Each row is where one point has got to under a steady rotation. How many ticks took it there?
The counts run from 0 to 242.
[92 149 179 135 121 124 140 133 119 152 115 110 126 134 68 130 106 99 156 138 87 136 150 131 105 158 153 151 110 104 128 119 176 117 109 119 140 138 135 96 105 139 102 110 212 95 149 135 175 151 127 109 122 137 125 119 153 126 121 133 118 99 139 126 118]	151
[137 132 150 154 142 123 116 125 86 131 138 134 113 101 82 159 99 88 129 141 106 118 182 182 103 151 137 142 128 113 132 116 91 113 143 118 131 141 109 157 106 143 76 119 156 108 138 100 163 152 135 120 113 150 130 100 142 118 152 139 140 81 130 133 147]	197
[114 155 150 116 126 108 132 133 122 144 129 133 101 122 91 123 116 94 127 136 125 110 168 146 101 178 136 162 102 111 137 94 137 126 141 114 140 176 120 135 84 137 121 112 147 125 131 155 167 146 121 102 89 120 146 113 162 143 147 107 107 51 135 145 120]	177
[106 126 146 125 108 116 132 132 104 128 157 127 78 133 57 139 96 105 93 119 135 125 165 139 148 115 122 146 134 100 114 115 143 77 168 146 118 116 110 131 152 136 97 147 163 131 116 133 170 139 119 75 101 151 123 123 104 148 148 113 128 86 112 139 112]	211
[94 117 151 157 84 150 157 126 131 112 128 116 100 180 105 141 93 141 132 142 112 102 144 162 134 139 140 167 131 104 139 103 159 112 126 97 117 157 139 135 95 97 114 142 172 116 126 114 146 154 145 90 108 117 131 109 124 134 169 141 84 77 145 163 132]	137
[106 143 141 130 121 116 155 124 115 117 113 112 118 144 63 121 120 95 119 125 145 110 154 131 100 137 124 140 123 117 154 102 113 91 148 112 143 156 110 129 98 162 113 140 173 131 122 132 164 162 142 82 89 127 161 118 141 159 141 110 113 67 124 164 117]	9
[138 168 157 130 119 112 137 127 90 150 143 137 95 136 94 129 111 91 130 102 142 119 174 156 124 134 113 170 149 104 98 121 156 82 143 139 108 157 127 153 128 178 114 150 151 143 126 130 161 135 123 99 100 134 136 142 130 153 174 97 99 72 132 139 115]	213
[133 128 129 130 135 144 138 127 119 105 144 74 95 143 82 108 115 105 93 177 128 138 156 132 100 171 127 144 146 83 106 95 135 105 126 142 132 136 125 127 130 115 77 134 182 117 135 152 160 125 141 85 120 151 146 79 107 122 144 127 91 106 126 121 142]	51
[145 150 128 128 135 110 119 118 110 134 143 110 89 147 71 137 122 94 89 132 155 105 160 153 123 135 108 131 130 115 105 90 143 97 150 153 129 144 148 131 124 160 92 176 146 138 151 107 147 144 136 67 107 141 124 112 128 148 183 101 100 79 115 135 142]	45
[124 119 113 128 123 125 152 104 95 116 125 98 118 169 73 111 117 125 126 128 143 92 153 124 116 141 131 145 134 129 97 102 148 91 132 94 115 142 121 167 93 126 96 161 166 127 135 95 124 124 168 96 86 151 146 106 119 129 182 109 104 85 119 126 108]	73
[120 140 139 135 129 146 156 144 135 107 143 132 122 124 87 147 67 101 106 158 128 93 145 167 128 146 97 147 124 116 154 102 129 115 123 136 134 175 144 146 103 118 86 147 174 95 131 143 168 119 120 105 121 137 144 70 130 131 159 132 112 85 116 87 111]	181
[127 101 142 126 147 125 154 140 100 114 89 106 95 157 102 124 120 97 106 148 138 131 142 154 88 138 168 121 143 103 106 88 116 142 124 106 130 173 132 161 90 124 80 132 184 117 158 82 143 150 150 107 116 125 118 113 115 151 157 144 120 98 145 112 120]	95
[103 108 121 110 149 84 124 126 92 109 96 119 99 129 68 116 121 109 110 120 138 114 167 117 92 147 166 140 132 111 99 114 139 89 138 89 110 126 92 139 106 111 94 127 167 137 159 135 141 136 163 120 71 162 132 121 147 131 155 127 122 89 119 141 117]	75
[120 130 130 149 128 100 108 160 138 132 93 142 72 160 119 147 89 131 105 111 126 137 154 143 98 134 148 166 124 85 133 121 186 135 130 104 99 142 132 132 105 115 112 131 158 128 167 132 154 132 168 115 93 111 116 123 146 142 173 141 91 89 139 147 161]	120
[105 143 156 133 113 134 152 140 120 136 88 132 131 138 78 124 100 117 128 136 108 127 143 139 79 178 148 151 97 122 151 120 141 146 118 105 140 170 122 130 76 136 103 106 188 89 118 114 162 140 168 93 107 129 147 104 122 127 135 139 122 88 132 123 92]	159
[105 109 134 131 103 114 142 139 105 120 132 160 95 146 66 137 101 109 89 118 132 112 166 159 109 131 128 156 126 114 144 107 114 91 164 119 115 140 103 172 115 125 102 149 137 139 94 123 152 150 153 78 103 135 146 100 103 142 152 122 117 83 124 141 117]	203
[106 138 136 139 121 118 127 159 152 114 101 114 65 161 121 135 95 145 104 120 142 125 151 124 107 159 136 174 118 74 126 105 174 139 125 103 97 145 130 136 111 119 120 119 155 130 160 133 150 136 157 92 72 110 128 122 130 142 162 147 88 80 136 138 147]	119
[118 109 131 134 123 123 147 137 111 95 124 109 98 160 80 144 77 113 89 123 158 118 143 134 131 100 125 124 148 108 104 121 166 92 121 130 105 129 131 133 150 107 72 171 186 117 151 113 140 105 146 104 111 161 111 99 118 129 175 138 114 122 116 108 120]	80
[88 91 133 123 126 100 115 131 101 134 96 135 86 170 84 143 119 122 102 116 122 133 140 142 109 132 172 132 112 102 102 102 160 136 139 105 114 126 144 117 116 121 89 134 151 124 168 117 141 141 159 86 102 123 114 133 115 141 176 136 134 96 121 152 98]	102
[113 127 143 125 129 108 123 144 86 146 141 162 112 106 53 133 74 70 114 125 119 108 163 176 97 126 129 145 135 143 124 145 135 87 121 115 118 154 135 147 117 113 100 138 163 125 131 144 155 120 117 149 121 152 137 126 134 135 164 148 130 98 122 98 109]	207
[130 152 159 132 135 130 117 152 114 139 149 153 103 99 69 160 84 79 98 138 116 121 157 175 121 139 114 136 122 115 133 122 120 119 129 145 130 146 146 135 131 158 77 138 175 99 146 106 174 137 122 103 135 134 130 94 122 137 146 156 142 114 121 89 139]	189
[96 119 138 161 100 128 142 124 125 100 111 133 111 173 89 159 89 140 131 124 114 91 150 158 133 132 143 154 124 112 153 114 150 114 138 89 110 141 130 137 92 109 101 150 169 107 142 87 143 153 158 98 94 121 120 109 134 138 176 144 113 73 133 165 129]	138
[125 145 173 148 107 146 147 133 130 142 161 118 108 136 75 142 78 89 126 163 111 95 153 180 132 146 126 146 126 143 127 97 146 129 120 140 139 180 163 122 114 122 108 149 172 106 119 122 153 121 86 111 137 121 113 113 129 134 168 120 105 88 142 105 113]	172
[129 128 115 150 140 104 124 113 97 116 137 99 103 130 95 129 109 112 144 131 141 119 156 138 90 135 132 146 129 132 99 102 130 115 131 101 122 148 125 162 112 146 103 124 137 123 157 133 138 107 158 117 69 133 148 119 114 140 192 85 129 48 124 147 95]	241
[105 146 139 148 105 102 136 143 118 112 123 104 117 124 42 123 79 134 95 122 160 127 146 125 113 134 114 131 118 109 152 134 139 98 129 134 112 137 110 103 152 151 98 129 172 114 119 143 170 123 162 73 96 136 144 108 101 133 149 146 117 86 108 147 100]	16
[98 120 137 151 119 114 146 134 117 118 98 142 113 151 81 163 91 123 123 111 127 80 149 156 127 120 133 140 102 128 151 126 126 115 134 77 106 154 127 133 84 121 114 144 159 123 156 88 145 148 161 109 83 130 132 104 153 147 179 150 125 76 121 147 125]	139
[129 151 176 147 114 120 140 134 114 130 159 92 104 109 63 136 87 68 124 152 133 90 159 172 127 122 121 120 148 145 136 126 99 93 125 119 129 173 143 122 128 135 123 148 176 135 140 126 153 152 91 137 118 138 122 138 145 142 165 143 117 93 141 130 136]	4
[89 136 153 122 95 121 136 120 104 170 135 136 114 138 36 116 118 86 114 115 108 121 143 164 102 137 132 141 119 133 140 123 133 101 128 114 129 148 141 121 117 159 128 143 159 146 115 119 160 178 150 86 123 132 157 132 108 149 146 138 118 101 126 159 115]	0
[113 135 127 131 127 115 148 145 114 111 117 109 90 152 74 121 90 120 90 112 176 112 135 123 135 112 112 128 142 116 98 120 171 94 122 113 102 133 128 142 133 141 93 177 180 133 153 97 132 107 153 89 90 155 119 114 111 144 172 132 118 117 116 97 111]	81
[102 125 153 106 146 110 126 134 101 136 96 133 80 139 106 136 116 82 110 116 143 114 136 174 120 135 157 132 117 119 93 95 133 140 126 99 118 177 171 138 113 142 97 142 165 138 197 99 145 142 119 121 98 122 109 150 136 157 181 151 118 102 129 107 118]	104
[118 134 147 126 132 114 134 141 110 135 112 140 109 124 89 145 116 93 139 144 105 117 174 166 99 173 141 163 120 105 145 93 143 115 139 133 143 167 131 126 101 123 95 109 154 110 137 172 177 133 115 129 106 120 144 112 164 128 147 114 101 47 137 132 124]	178
[99 113 147 134 117 120 124 131 143 142 154 104 86 143 66 126 72 101 118 153 113 115 140 129 130 124 152 120 135 140 84 112 184 127 112 107 117 132 153 100 128 83 111 147 178 117 178 129 124 103 120 118 111 135 93 114 137 130 172 126 124 114 139 104 119]	107
[115 117 113 123 139 112 130 109 86 104 113 107 108 148 65 111 125 137 127 121 143 102 158 121 105 157 141 154 128 115 93 106 138 95 126 83 105 130 104 151 104 117 96 135 169 117 154 113 137 123 171 104 71 160 137 112 123 123 174 126 102 75 108 151 100]	74
[140 117 123 142 135 127 125 141 114 91 138 85 89 137 86 128 109 128 85 165 146 133 166 135 102 151 133 147 152 79 119 97 129 98 140 146 118 130 110 127 145 115 78 137 168 116 140 128 156 122 155 79 112 143 131 90 113 118 148 135 97 83 125 142 155]	52
[120 135 145 103 119 120 122 134 118 140 160 97 93 129 51 105 101 101 92 163 131 127 148 147 113 161 126 145 137 113 104 105 164 97 116 151 133 142 153 105 168 109 96 139 158 150 131 179 159 111 108 97 126 138 134 120 110 117 157 125 93 109 125 123 112]	42
[87 128 158 118 119 115 138 149 116 131 104 140 104 128 69 123 84 108 139 133 105 109 142 137 117 164 152 158 107 111 135 140 161 118 104 76 110 153 131 107 104 94 114 106 185 126 158 159 160 136 128 148 95 131 133 136 152 124 147 166 103 101 125 120 109]	142
[118 141 145 133 120 123 111 141 104 155 119 173 114 130 78 154 100 93 113 121 99 144 163 179 92 168 128 163 117 83 140 115 173 125 129 145 128 144 142 121 121 147 84 124 157 115 130 152 197 139 143 104 143 125 142 101 129 119 153 136 113 90 119 132 128]	187
[117 104 158 152 101 117 125 157 106 147 130 130 71 129 77 138 80 98 92 130 142 152 166 156 94 102 150 147 158 105 114 123 149 110 141 152 109 136 123 139 161 117 94 137 158 140 104 134 157 103 123 101 131 130 105 140 91 151 162 128 116 98 149 128 122]	229
[106 139 151 129 130 143 124 139 116 138 105 127 110 146 93 130 92 106 123 123 104 124 124 167 109 162 132 154 107 111 117 135 167 156 80 85 117 148 160 136 102 132 91 133 196 106 182 101 147 145 162 119 121 131 128 102 116 124 161 175 116 131 122 95 123]	123
